In the rows, 128 means zero.
Rows swapped in pairs by one turn or mirror: which row each one swaps with:
q_548: [155 127 136 126 130 151  99 129 137 121 124 131 123 136 129 130]
q_953: [139 133  98 123 128 156  89 154 142 140 148 106 138 161 158 141]
q_275: [141 126 129 110 146 168  84 157 129 102 156 135 108 134 147 149]
q_259: [136 128 104 126 125 150  87 147 145 140 150 111 148 155 159 141]
q_495: [136 113 122 113 145 164  92 160 164 136 163 117 140 149 130 107]
q_590: [112 116 115 132 122 150 108 161 155 124 152 134 101 138 135 153]
q_554: [151  96 110 136 125 160  93 158 131 114 134 128 117 153 148 117]
q_322: [132 129 128 139 144 140 109 152 130 125 127 131 118 127 134 115]
q_399: [121 117 136 129 144 160 107 164 133 145 164 118 112 132 152 133]
q_648: [129 129  93 118 140 165 111 135 170 118 144 135 115 136 145 135]
q_944: [145 110 120 139 123 164 120 144 144 111 143 123 136 134 153 117]
q_987: [135 120 125 113 150 163  90 154 128 103 154 141 109 132 149 150]
q_603: [140 129 100 127 127 153  88 149 143 137 151 108 145 158 156 148]
q_994: [117 116 125 142 118 135  98 145 158 114 158 143 130 148 144 140]
q_585: [123 139 109 130 137 134 113 154 142 131 147 124 125 161 113 133]
q_266: [144 134 130 129 138 134 121 160 124 121 153 116 131 142 150 139]
q_452: [142 112 124 115 151 158  90 154 169 138 163 118 138 146 130 110]
q_748: [143 114 119 116 148 164  84 164 165 135 163 122 141 145 130 111]
q_398: [151 130 119 143 135 148  91 155 143  89 157 119 107 155 121 125]
q_552: [140 114 122 114 147 159  93 160 170 134 165 120 142 143 126 111]
q_101: [145 130 116 129 155 140 105 161 152 127 138 124 121 109 143 134]
q_852: [124 128 111 134 140 175  88 142 123 130 142 112 130 145 116 120]
q_997: [156 134 118 144 132 148  96 158 146  95 156 119 107 153 120 118]
q_583: [146 127  96 133 139 133  95 133 128 121 150 118 114 129 130 151]
q_409: [141 130 100 128 131 150  88 149 142 138 150 110 141 158 164 144]
q_789: [154 128 119 148 130 148  97 154 140  95 153 122 111 152 119 121]
q_332: [137 123 121 110 148 169  87 153 131 109 156 139 102 135 147 151]
q_229: [142 108 122 110 127 162 104 151 146 139 151 112  95 163 137 137]
q_533: [139 113 118 114 148 154  92 157 172 140 161 113 138 142 132 112]
q_525: [135 122 121 110 146 169  85 155 127 104 158 140 110 137 150 149]
q_840: [138 131 100 121 129 179  81 153 159 124 141 142 106 138 127 130]
q_907: [124  97 107 138 138 162  92 141 156 115 155 117 103 132 132 152]
q_605: [150 134 120 148 129 146  97 154 148  94 155 121 107 149 120 125]
q_784: [141 108 141 125 126 150  93 135 146 124 172 135 112 126 125 129]
q_251: [111 136 120 126 152 148 105 153 159 120 178 128 117 140 129 134]
q_746: [145 129  98 126 129 153  83 155 145 138 150 113 140 164 160 141]

Swapped with q_495: q_953
Swapped with q_554: q_840
Swapped with q_907: q_548
Swapped with q_603: q_452

Rows swapped in pairs by one turn or mirror: which row each one swaps with:
q_102: [150 122 114 120 121 138 142 112 129 111 116 175 146 127 101  71 134 123
 123 135 110 123 139 137 134 113  98 137]
q_809: [140 118 111 171 108 140 148 110 126 123 127 156 159 125 115 119 130 140
 125 134 105 123 120 135 155 117 102 110]
q_457: [142 120 108 150 154 124 145 125 129 105 118 121 141 126 110 105 125 105
 122 132  99 115 134 133 119 115 101 126]
q_98: [143 117 124 128  96 175 145 116 127 118 123 161 128 133 111 110 133 134
 124 132 119 131 122 135 136 120 103 124]
q_520: [142 118 112 136  67 111 142 134 129 127 123 154 151 128 109 105 132 126
 122 128 138 130 109 137 117 119 100 106]
q_440: [143 114 109 133  79 110 141 101 126 123 117 154 157 127 110 124 134 137
 125 133 151 122 125 130 145 121  92 120]
q_771: [147 129 112 126 111 129 152 103 121 119 113 129 163 127 126 119 102 108
 118 133 146 124 110 123 119  97 115 135]
q_43: [143 113 102 138 134 106 141 126 133 101 119 162 149 142 124 112 114 141
  96 132 120 108 121 129 123 112  92 146]
q_366: [135 124 125 145 100 139 132 127 135 124 120 159 130 133 105 101 157 108
 139 132 106 129 128 126 119 138  90 109]
q_223: [140 118 111 159 147 118 144 106 130 115 138 146 157 129 110  95 129 131
 119 130 115 123 153 135 135 109 103 124]
q_995: [132 113  88 125 135 127 157 135 104 135 139 154 133 127 114 122 121 112
 141 128 119 130 135 116 112 112 101 112]
q_988: [140 120 103 149 123 134 141 133 125 118 130 117 150 135 107 123 122 125
 126 137  96 131 123 126  93 117 103 135]
q_393: [124 100  92 151 116 124 137 123 112 124 138 139 121 135 111 119 137 142
 127 133 140 121 128 129 133 124  97 130]
q_388: [158 112 111 144 129 105 136 130 119 115 114 158 140 128 118 115 157 133
 114 131 109 102 143 132 108 129 109 121]
q_950: [146 125 107 120  82 105 139 115 129 116 121 158 112 129 114 109 134 139
 125 133 128 124 115 131 132 116  94 128]
q_870: [146 121 109 115 159  99 143 135 129 107 123 152 160 127 111 115 129 136
 125 132 132 115 119 131 127 117 101 130]
q_377: [139 120 110 132 141 155 146 113 129 116 162 137 157 126 107 113 114 115
 125 135 110 122 109 133 119 111 100 113]
q_707: [148 118 115 144  98 123 148 115 128 108 120 142 153 130 106 101 124  84
 123 131 156 111 118 128 102 111  96  99]
q_779: [149 120 103 123  84 121 132 120 133 116 120 171 169 128 113 121 142 134
 122 126 133 107 125 134 140 120  95 140]
q_678: [151 117  97 139 122 132 153 111 140 109 120 131 153 104 123 127 144 137
 102 142 139 101 116 140 128 120 109 106]
q_670: [126 105 105 133  99 147 137 104 117 115 113 159 147 130 115 139 129 124
 123 132 151 137 106 118 125 113  86 126]
q_706: [152 113 116 144 157 125 141 111 134 113 123 147 142 124 114  94 133 138
 121 141 145 117 110 140 142 112 107 116]
q_666: [150 117 120 136 115 106 155 134 121 103 113 130 152 119 128 118 106 117
  98 127 131 114 119 133 122  96 113 125]
q_178: [141 111 107 185 131 124 146 120 128 124 119 164 152 126 124 125 131 139
 124 130 115 123 126 133 123 121 104 129]
q_186: [134 122 101 137 114 139 149 104 137 118 122 145 176 120 139 126  96 110
 111 127 123 122 110 133 118  99 107 121]
q_362: [132 109  99 124 117 139 123 110 126 103 112 141 155 139 118 124 125 127
 100 118 135 114  97 128 117  98 105 135]
q_383: [140 109 124 150 116 107 137 115 114 111 128 140 142 150 110 124 139 135
 100 115 139 125 125 128 120 122 119 127]
q_680: [138 123 126 111 119 147 139 119 134 110 117 188 123 129 117 111 133 124
 124 123 138 120 129 128  99 119  93 119]
q_103: [142 125 111 143  69 129 143 113 128 116 123 164 150 130 112 126 128  85
 123 134 120 125 125 129 115 116 100 122]
q_955: [128 106 123 144 112 147 138 125 118 121 124 163 127 136 114 105 122 118
 152 136 146 121 112 117 113 105  78 127]
q_424: [156 125 108 137 118 122 172 120 120 116 138 134 142 114 128 111  98 107
 130 144 130 127 120 137 128 101 116 113]
q_196: [147 122 104 132 133 135 147 107 131 126  97 127 150 122 122 137 125  95
 116 132 102 109 113 127 113 114  99 121]
q_253: [144 123 108 130 117 110 144 108 127 113 140 126 157 127 114 120 130 144
 125 132 135 121 116 138 154 114 100 145]
q_956: [145 123 110 125 118 119 142 125 128 114 126 163 147 128 118 136 131 102
 126 131 118 110  95 126  75 116  97 120]
q_282: [141 121 115 138 161  96 143 106 130 122 126 141 146 123 108 107 130 128
 130 135 129 113 136 126 130 121  98 133]
q_601: [145 122 112 142  98 140 154 130 139 123 134 183 167 136 125  94 114 108
 124 145 133 126 114 133 112 124  90 107]
q_873: [135 114 124 133 111 136 145 104 122 138 118 171 136 125 115  97 135  99
 147 140 131 144 126 118 104 120  88 122]
q_10: [147 123 116  91 135 131 135 118 130 111 117 176 154 126 109 116 131 106
 120 135 131 114 121 130 102 114 100 142]
q_941: [141 114 103 134  99 124 141 118 129 115 123 147 135 128 114  91 122  88
 139 128 110 105 140 129  94 114  88 135]
q_97: [126 107 119 122 112 138 148 126 128 121 118 180 147 124 123 115 125 110
 139 136 133 148 114 125 104 118  83 102]
q_962: [146 109 112 120 113 140 129 113 129 103 132 170 129 119 103 118 156 121
 116 139 115 104 116 120 135 117  73 125]
q_715: [152 139 110 134 108 146 132 116 135 102 104 145 147 130 107  96 115 110
 130 128 112 103 108 124 125  94  89 142]
q_451: [141 121 118 141 114 135 140 124 135 120 125 146 147 128 118  98 114 104
 135 126 114 119 137 138  75 118  98  97]
q_594: [148 109 115 118  87 110 145 124 126 112 124 164 144 131 115 134 131 135
 124 137 116 122 150 126 118 125  96 100]
q_550: [160 125 127 138 104 132 141 124 151 106 109 150 145 111 112 111 154 112
 116 148 115 113 136 132 123 134  83 104]
q_584: [141 116 114 150 142 102 142 123 127 107 139 122 130 126 109 125 121 118
 124 126 127 123 125 130 149 116  99 118]
q_663: [145 119 118 151 125 112 151 107 135 133 134 149 142 127 131 104 145 125
 111 129 103 114 140 138 127 138 123 115]
q_661: [120 106 100 130 134 121 148 110 131 130 141 173 166 122 111 138 123 127
 129 138 126 125 129 137 117 128  91 102]
q_996: [160 105 123 130 125 114 146 120 134  99 140 163 160 121 105 132 135 128
 119 124 123 125 134 163 108 129  96 111]
q_248: [157 139 120 147 114 137 129 122 153 108 105 163 150 125 112  87 119 108
 137 125 132 110 120 136 102 112  88 135]
q_368: [137 118 113 123  83 159 141 130 126 111 130 137 144 128 111 124 124 129
 133 124 138 118 122 129  96 112  96 136]
q_632: [114 127 102 151 131 128 157 114 125 132 130 161 145 126 121 106 110 122
 131 139 100 106 124 110 126 114  93 114]
q_462: [148 131 121 124 123 150 143 118 138 112 123 139 128 117 126  89 124  94
 122 140 156 112 119 132 122 115 106 113]
q_274: [152 133 110 122 134 133 142 112 133 106 127 136 173 125 105 120 119 125
 123 133 162 113 109 133 140 118 105 124]
q_517: [153 119 120 126  98 136 135 118 135 131 121 145 159 135  92 126 143 123
 140 122 112 122 140 147 130 139  90 121]
q_865: [142 126  82 139 135 136 152 119 136 110 124 128 142 120 104 114 116 123
 126 142 121  86 112 128 137 107  93 118]
q_947: [143 112 116 139  99 149 144 126 131 114 137 158 179 124 112 126 130 116
 128 130 152 104 121 134 143 120  98 100]
q_473: [159 127  97 108 119 115 149 121 130 113 120 137 157 132 119 113 113 111
 116 143 114 120 120 127  93 105 123 107]
q_750: [149 129 114  97 134 121 139 114 139 117 119 164 124 119 115  97 139 119
 119 122 128 126 138 134 128 121  95 102]
q_677: [151 121 119 128  98 138 134 123 127 120 122 152 121 129 107 101 143  89
 136 133 133 144 103 124 123 114  99 115]
q_496: [139 121 111 143 102 138 138 100 129 121 134 167 128 129 109 123 125 124
 130 122 105 118 107 125  82 120  96 107]
q_655: [180 118 114 139 135 122 150 112 124  96 135 156 148 114  98 118 131 122
 121 130 116  95 136 144 114 118 108 121]
q_216: [139 112  81 140 156 122 157 124 122 120 138 158 153 122 105 119 123 131
 130 135 134 110 127 136 111 115 105 108]
q_184: [147 134 105 142 118 101 139 106 138 105 130 133 159 132 109 125 120 117
 100 124 113 116 128 144 132 116 122 133]
q_920: [133 133 115 143 107 138 135 110 129 126 119 172 137 132 117  89 143  98
 133 137 118 113 125 103 105 106  88 127]
q_961: [138 122 116 127  89 145 152 100 128 119 121 148 146 115 133 113 126  97
 133 143 139 131 101 122 128 104  86 123]

Swapped with q_666: q_520
Swapped with q_103: q_184
Swapped with q_424: q_950
Swapped with q_594: q_473
Swapped with q_282: q_873
Swapped with q_462: q_393
Swapped with q_517: q_196
Swapped with q_368: q_678
Swapped with q_655: q_496
Swapped with q_451: q_388

Rows swapped in pairs by one turn or mirror: which row each one swaps with:
q_537: [107 137 132 129 123 135 151 134 114 128 130 142 151 138 139 102 128 128
 114 136 133 142]
q_942: [ 96 139 126 134 155 115 148 140 126 126 107 126 124 126 143 122 120 110
 116 125 135 143]
q_278: [118 125 136 117 139 115 111 115 128 124 126 123 107 144 133 130 112 105
 138 139 148 125]
q_122: [119 130 137 137 128 133 158 135 131 129 132 118 160 112 126 138 130 139
 125 110 133 143]
q_285: [104 134 133 141 139 119 150 141 124 126 108 119 133 119 157 123 131 132
 108 125 139 145]
q_271: [117 127 137 128 136 150 111 131 115 119 130 114 116 127 161 108 124 117
 131 143 111 129]
q_204: [138 123 114 157 118 107 133 134 145 128 130 143 121 135 138 148 130 132
 124 125 138 148]
q_213: [105 151 151 121 122 143 152 142 114 143 106 117 128 145 132 128 131 124
 130 119 126 133]
q_649: [125 143 143 126 118 131 108 130 136 137 132 123 111 120 107 142 125 134
 141 122 101 130]
q_759: [128 124 118 155 126 117 131 132 140 124 111 120 117 136 151 155 139 125
 126 134 144 138]
q_114: [129 126 138 132 134 135 150 130 130 143 131 132 160 131 113 145 140 128
 119 113 136 143]
q_682: [124 124 133 116 134 121 114 118 129 125 131 126 115 152 131 118 108 106
 137 136 145 123]
q_662: [113 136 120 137 130 138 127 155 125 123 136 129 123 139 128 124 145 118
 108 151  97 132]
q_312: [118 148 150 125 119 121 137 139 132 138 116 115 116 129 109 150 135 130
 135 115 107 136]
q_333: [ 95 136 124 141 145 105 145 136 128 123 110 119 127 122 146 117 127 117
 111 130 135 139]
q_463: [118 135 135 117 130 140 112 129 129 125 148 119 130 107 116 116 107 129
 131 132  99 125]
q_491: [124 124 114 155 119 116 144 132 129 128 141 152 142 129 129 127 126 144
 119 130 143 148]
q_434: [121 132 128 133 133 154 115 124 123 124 122 104 120 134 163 123 132 114
 137 137 120 123]
q_15: [124 136 136 131 138 145 111 125 126 125 142 122 133 107 131 103 111 124
 123 143 106 125]
q_621: [118 122 131 117 131 125 114 112 132 135 124 129 104 148 132 122 105 108
 134 142 141 127]
q_129: [118 126 131 118 139 115 115 117 128 124 120 128 105 144 134 125 108 103
 141 143 138 123]
q_930: [114 139 137 147 133 127 152 131 121 128 120 111 150 107 151 123 132 135
 117 118 139 142]
q_927: [125 121 125 129 141 145 137 135 133 141 131 139 157 136 105 142 144 124
 125 122 134 143]
q_742: [122 123 119 120 140 145 131 137 136 139 136 135 140 143 104 136 145 112
 120 140 117 139]
q_918: [121 136 136 131 130 145 110 121 125 122 141 127 126 104 129 108 117 126
 129 139 100 125]
q_828: [132 125 118 150 121 112 137 131 136 129 147 152 142 127 131 130 129 137
 121 135 144 148]
q_309: [116 135 141 144 132 130 154 129 123 129 117 128 158 107 138 131 134 138
 120 114 137 145]
q_980: [125 134 132 133 124 150 113 131 127 118 120 101 121 131 161 133 140 117
 129 142 121 119]
q_127: [102 145 142 117 123 144 153 144 112 132 114 128 143 147 134 111 130 121
 127 126 135 138]
q_835: [118 154 137 146 107 140 130 139 117 127 133 126 118 126 154 113 124 142
 128 131  99 136]
q_39: [126 139 141 128 124 131 114 127 138 134 140 126 111 115 105 131 120 129
 126 129  95 125]
q_864: [113 149 124 144 119 137 128 157 122 120 133 126 118 134 143 119 138 132
 117 137  93 135]
q_651: [128 123 116 157 130 115 127 135 144 126 123 119 110 132 145 157 137 124
 127 130 147 142]
q_886: [135 141 147 126 107 127 117 117 122 136 141 134 115 129 134 122 104 136
 154 126 135 130]
q_991: [135 145 149 135  98 131 122 122 118 128 136 127 114 127 143 121 113 147
 147 126 123 126]
q_884: [128 120 124 158 123 106 135 133 141 129 121 122 121 141 150 157 138 127
 125 127 138 146]
q_194: [121 120 131 124 135 129 145 132 138 136 134 139 154 133 105 139 145 122
 123 124 138 146]
q_355: [132 137 148 129 104 130 119 114 116 131 142 135 117 135 132 119 106 137
 150 128 125 124]
q_914: [103 149 153 121 119 137 144 144 120 142 106 115 127 145 123 136 138 122
 129 112 124 136]
q_319: [131 125 124 152 121 113 130 139 140 130 120 117 111 137 149 157 137 124
 131 131 143 140]
q_352: [124 120 129 130 137 134 136 133 137 134 136 140 157 138 103 144 144 121
 123 128 130 141]
q_890: [120 142 151 127 120 120 117 133 134 133 127 123 110 118 101 138 130 132
 135 123 100 124]
q_214: [132 126 118 163 123 111 133 137 146 126 123 121 114 137 148 151 135 130
 127 122 141 140]
q_530: [113 134 117 133 133 140 123 154 134 130 133 131 124 142 120 127 147 112
 110 145  98 137]
q_977: [117 122 126 117 137 118 113 123 130 132 124 131 106 149 131 127 111 103
 136 144 146 130]
q_53: [121 143 146 129 115 129 120 130 137 137 127 123 112 123 100 146 123 132
 140 119 103 128]
q_411: [123 126 117 142 124 118 146 129 125 128 146 158 145 133 134 113 120 136
 118 134 141 149]
q_168: [121 137 146 146 134 132 153 133 126 131 121 114 158 105 138 127 128 136
 120 114 134 139]
q_847: [131 128 140 114 117 121 114 109 125 129 128 137 114 147 127 125 108 117
 144 131 143 127]
q_493: [116 137 131 133 138 145 113 122 119 124 141 117 128 106 147 101 115 122
 127 142 111 126]

Swapped with q_204: q_847
Swapped with q_309: q_918
Swapped with q_213: q_662
Swapped with q_127: q_864
Swapped with q_649: q_194
Swapped with q_537: q_835

